One turn moves each row of this set onto another row. After a few examples, where does it send each row asked below?
nage: [ 17 -15 -13 -11  20 -12  14  21 -55  -2  60 -21 -13  -8]
duti: [ 0 21 72 20 -7 31  2  0 -6 42 12 10 28  0]
Leva: [  6 -18  11 -30 -39  45  12  -6   5 -26 -28 -17  30  -4]
noda: [  8 -15 -22 -22  22  -5  -1  11 -60 -20  47 -21  -4 -13]
mevu: [ 27 -11 -24  57  27 -11  -1 -44 -36  18  -3  -3 -19   5]
Rugag: [-35  52  25 -15  32 -21 -13  26  11  16  33 -25  -6  17]
nul: [  5  22 -31  31  -8   3   8  14  33 -18 -48 -36 -27  24]
sek: [-23  65  18  -5  15 -14 -23  22   3  10   9  -1 -19  47]
bafos: [-16  -4  -7 -36 -32  29  -5 -16   0 -27 -16 -24  24 -38]
togud: [ 24 -43  -5  45  29 -13   2 -45 -11  26   9   5   3  16]
dop: [  3  15  71  17   8  31  13 -21   2  49   8  -5  23   2]
Guge: [  8   8 -32  41  -7  15  12  12  28 -21 -40 -42 -36   6]
Zel: [ 1 26 68 18  0 39 12  7 -1 49 -1 -8 26 -5]
muz: [ -6 -11 -18 -31  10 -21   2  22 -39 -13  58  -8 -17 -12]
nerev: [ 8  2 58 14 -8 36 -3 -6 -2 51 -3 13 37 -9]
tum: [-14  10 -30  36 -14  15   6  12  30  -7 -53 -31 -32   4]
Gezev: [ 22 -19 -34  49  25  -8   7 -45 -15  38  -5  -8 -12  14]
sur: [ 20 -26 -26 -22  25 -12  -5  16 -39 -10  55 -14 -19 -11]
tarup: [ -2  15 -30  50  -4  11 -10   2  33 -11 -39 -19 -44  13]
leb: [-15  57  17 -18  40 -18 -16  30  11  -6  31  -7  -8  25]
Suru: [-10 -11  26 -24 -47  32   4 -14 -14 -26 -22 -23  29 -19]

Zel -> Guge
mevu -> Rugag
And these:
noda -> dop
bafos -> togud
muz -> nerev
duti -> tum
Gezev -> leb

